The same turns and mirrors carry the whole set onto itself, and each row onto the other rows of its family. Which rows share a family with each named row? Give them in list order.
These 32 rows form 4 families of 8 rows each.
Z238: [-20 -27  20   1  -5   9 -22   5 -12]
Z681: [-35  -4   1   6  -4  -5 -22 -16  16]
Z298: [ -5 -12   2 -10   4   4  -9  24 -36]
Z961: [  6   8 -14 -10  23 -26   7 -22  23]
Z605: [  2  23 -21  18  -6  24  -9  23   4]
Z35: [ 22  36 -12  -7   0  -3  19 -18  11]
Z417: [-23 -28  15   2   9 -14 -20  -9 -13]
Z263: [ 39  11   6 -15   0  12  19   3 -20]
Z313: [ 15  13  -2  12 -10  -5   5 -32  34]
Z412: [ 27 -17  31  -5   6   1   7 -24 -12]
Z433: [-34  -2 -19   9   4  -3 -16  -9  17]
Z311: [ 25 -20  28   9  13  -3  14 -24   7]
Z518: [ 42  -9  16  -3 -14  20  10   5 -11]
Z907: [ 16  12   4  12  11 -11  17 -31  28]
Z125: [-25  26 -22  -5 -10   5 -10  12   9]
Z104: [-14  24 -25 -11   1  -5  -5  20 -13]
Z262: [ 23  18 -23 -22  19 -10  17   8   0]
Z176: [  8 -12   9  19  -4  31 -13  23 -15]
Z226: [-11 -18 -10  -4   2  19 -13  27 -24]
Z382: [ 23 -23  27  10  -7   3  -1 -29  10]
Z536: [ 12   6  12   1   6 -12   7 -43  18]
Z886: [-20  13 -32  -2   0  11  -8  21  -2]
Z684: [-15  11 -12  29  -2   9 -18 -10  26]
Z456: [ 29 -17   6 -22  21  -4  12  10 -19]
Z59: [-26 -34   4   7   7   6 -21  -3  -6]
Z314: [ 31  28 -15  -2 -15  11  15   1  12]
Z544: [ 40  -2  15  -4   9  11  24   5 -11]
Z222: [ -9 -23  16  30   1  15 -24  -9   8]
Z704: [ -9   0  -4 -11 -11  19 -11  30 -21]
Z530: [ 32  29 -10   1   7   3  28   0  11]
Z866: [-32   9 -14   2   6 -22 -15 -14   8]
Z826: [ 13 -28  13  -8  27 -19   4 -22   4]

The rest of the family of Z536: Z238, Z681, Z35, Z263, Z412, Z125, Z704
The rest of the family of Z417: Z298, Z313, Z518, Z104, Z382, Z314, Z866
The rest of the family of Z907: Z433, Z311, Z226, Z886, Z59, Z544, Z530

The same turns and mirrors carry the whole set onto itself, and each row onto the other rows of its family. Which rows share a family with each named row? Give them in list order.
These 32 rows form 4 families of 8 rows each.
Z219: [ 39  -4 -27 -26   7  18 -27  19 -58   8 -43 -11  36  22]
Z954: [ 20 -13 -72 -12 -10 -12 -17  20  -4  10 -14   5  28  34]
Z759: [ 57 -13 -32   1 -26  13 -25  11   4  64   5  12  30  -7]
Z67: [ 33   5 -14 -14  -4   5  -7   9 -37 -22 -29 -11  29  10]
Z112: [ 48 -15 -41  -6 -27 -28 -21  -1 -12  16 -15  11   4  44]
Z821: [ 44 -12 -26  -5  -5   0 -13 -15  -2  81 -15   2  18   8]
Z760: [ 21 -25 -20 -16  -8 -25 -11 -16 -24  19 -25  -9  15  41]
Z369: [ 30  -6   0 -16  17  34 -44  27 -26  34 -30 -19  39  14]
Z254: [ 52 -16 -51 -45  -6  -3 -36   0  -6  47  -2  -1  50 -25]
Z573: [ 36 -26   1 -16 -17 -28 -12  16  -4  20 -32   2   4  29]
Z721: [ 53  18 -46 -53   0  23 -42  15 -18  36   4   1  26  -2]
Z556: [ 22 -27   7 -19   2 -16  -7  -5  -4  54 -30  -9  17  16]
Z689: [ 47  -6 -63 -44  -3  25 -33  15 -48  33 -16   2  30  17]
Z764: [ 64  -6 -43   7 -26  -9 -23   1   5  58 -11  16   8  22]
Z244: [ 42   7 -40 -28  -5  34 -25  11  12  48  15   5  26 -12]
Z891: [ 32 -29  -8 -16 -27 -20 -12  15 -29 -10 -22   0  25  22]
Z696: [ 31 -22  -7 -27   7   0 -52   6  10  32  -3 -20  56 -12]
Z181: [ 45  23  -1 -23   9  12 -36  15 -32  -1 -28 -15  35   8]
Z796: [ 40  20  -4 -32  11  28 -52  21  -3  31  -4 -14  32   0]
Z362: [ 50  10 -67 -30 -17  14  -8   0 -30   6  -2   8  25   2]
Z371: [ 37 -25  23  -7 -16   0 -15  27   2  38 -22  -3  28  -8]
Z952: [ 15 -20 -28 -22   1 -17   3  36  -7  12 -46   1  27  12]
Z701: [ 52 -17   0  -5 -14 -14 -14  15  10  61 -28   9   7   7]
Z316: [ 29  -5 -21   5   8   3  -5  35  11  51 -41   0  33  -6]
Z702: [ 24   1  14 -13   8  26 -24  19   7  19 -12 -17  30  -6]
Z865: [ 43 -11 -54  -2 -16 -13 -17 -27 -22  47 -10   3  19  35]
Z455: [ 53 -15 -60  -6 -37  -7 -23   1 -24  16   5  13  26  25]
Z118: [ 38  -9 -10  -6   3 -12 -39  -2 -21  -3 -27 -22  61   1]
Z872: [ 37   2 -64  14  -5   8 -24  21  14  48 -13   8  35  15]
Z309: [ 60  -4 -56 -21 -10 -15 -25 -11 -38  11 -23  -3  55 -10]
Z580: [ 39  -7 -36 -33   7  42 -51  22 -15  56  -4  -8  35  12]
Z526: [ 56  25 -43 -44  -2   8 -27  10 -47   4 -18  -1  30   5]

The rest of the family of Z796: Z112, Z573, Z721, Z764, Z181, Z701, Z526
The rest of the family of Z689: Z219, Z821, Z760, Z369, Z556, Z865, Z580
The rest of the family of Z702: Z759, Z67, Z244, Z891, Z362, Z371, Z455

The same turns and mirrors carry the whole set onto itself, and each row onto the other rows of its family. Which rows share a family with each named row? Give them in list order.
These 25 rows form 5 families of 5 rows each.
Z405: [ 24  15   9 -51  -2 -10 -40  19 -14   4 -13 -15  27  24 -44 -21  -6  -3
 -12   4  -6 -19  12  12]
Z146: [ -6 -29  19 -43 -14  -4  -7  31  -7  21  -7   0  -3 -51 -48 -29  36  -2
 -16  17   2 -24 -12 -15]
Z711: [  7   3  19 -26 -15 -27 -50   0 -23   7 -34 -15   1  -3 -47 -54  24 -16
 -17  25   9 -33  -1 -11]
Z142: [-16  23  17 -21   3  -1 -17  22   0  54 -15   4   3   2 -44  -9   9  -1
 -36  -1  19  21 -26  16]
Z439: [-23 -37  22  -3 -37 -16 -10   8 -15   0  -7  -8  -4 -39 -33 -36  -2   7
 -43  33  22 -30   5 -14]
Z871: [-17  22   6   1  -1  23 -16  -7  -2  59 -24  24  11  -6 -16   5  28  10
 -17  13  13   8 -12 -15]
Z520: [ -9   1 -18  -6   3  16  13  -5  11  13 -21   0  -4 -26 -17 -17 -44  15
 -43  23  27   8  -2   6]
Z642: [ 18  13  13 -23 -10   2 -19  22 -10  -4 -28  -1   3  36 -25 -13  30  -3
   8  26   8 -19   2  -9]
Z849: [  5  -8 -16 -12 -17  37  12 -22   3  -3 -14  18   7  -4 -24 -30 -23  10
 -15  23  17  -7   6 -37]
Z895: [ 18  29  22 -31  -5 -21 -40   5  -5  15 -18 -13   1  29 -43 -46  19  10
 -20  26  16 -28  21  -6]
Z204: [-29  48  14  -6 -16  13 -18 -18  -8  55 -15  -7  23  -9 -27 -11   8   8
 -31 -13  16  12 -20   0]
Z355: [-21 -22  33 -25 -52  -6  -1  -4 -11  22  -8  26  -9 -13 -19 -27  25  10
 -20  12   4 -37   3 -27]
Z510: [ 25 -10  -6 -16   1  10   8  -2   4 -14  -9  -4  24 -45 -28   2 -27  -1
 -22  16  -2   2  14 -19]
Z608: [-18  19 -24 -30 -27  -6  -8 -24 -30  18 -26 -33  33 -20 -16 -10 -14  33
   6  13  -5 -41  -3   8]
Z467: [-23  10   5 -18  17   3 -25  12  10  35  -1  20  -4 -52 -16   1  26  -9
 -31  -7   5  -9 -11   4]
Z985: [  6  12 -16 -15  -9  -7  19 -17  23   1 -10  -8  -4   1 -33 -41 -34  23
 -17  17  34 -16  -1 -16]
Z135: [-27  -2  50 -12 -46 -12   1   1 -10  31 -19 -14   6 -30 -14 -43  20  18
 -46  24  16 -27   9  -9]
Z42: [-25  -9  -7 -37 -16 -18 -33 -10 -32  33  -7 -15  35 -34 -12  -9  -4  21
 -16   0 -16 -48  12   2]
Z862: [ 23  12  -2 -25   3 -12  10  -7  18  -7 -23 -13   2   3 -31 -51 -29 -13
 -21  -5  22   2  -3 -10]
Z256: [  2  17 -10 -51  -2   9 -25 -11 -18  27 -24  12  16 -53 -18  16  -8   3
 -21  17 -31 -23  12  12]
Z712: [ -5  11  -5 -39 -23   8  -1 -14 -33  21 -27   1  23  -4  16   8  -1  23
   4  -2 -19 -37  21   2]
Z457: [-21  -6  40  -9 -27 -31  13  -2   3  46 -33  -8   1 -42 -14 -31  18  -2
 -39  12  12 -12 -22   2]
Z805: [-12  37  -5 -23  -2 -15 -37 -31 -18  57 -24   3  24 -21 -20 -13  -5  -3
 -24 -27  -2   1 -12  -1]
Z541: [  2   0 -27 -23  -8 -11   3 -26 -27  17 -51 -32  27 -37  -7 -22 -27  16
 -10  27  -4 -27   4   0]
Z558: [ 24   4   4 -37  -1  -3 -29  28 -28 -19 -10  -9 -19 -14 -51 -10  10 -15
 -13   6  10   5   7 -11]

The rest of the family of Z985: Z895, Z204, Z608, Z135
The rest of the family of Z711: Z862, Z457, Z805, Z541
The rest of the family of Z355: Z871, Z642, Z849, Z712
The rest of the family of Z42: Z405, Z142, Z439, Z520

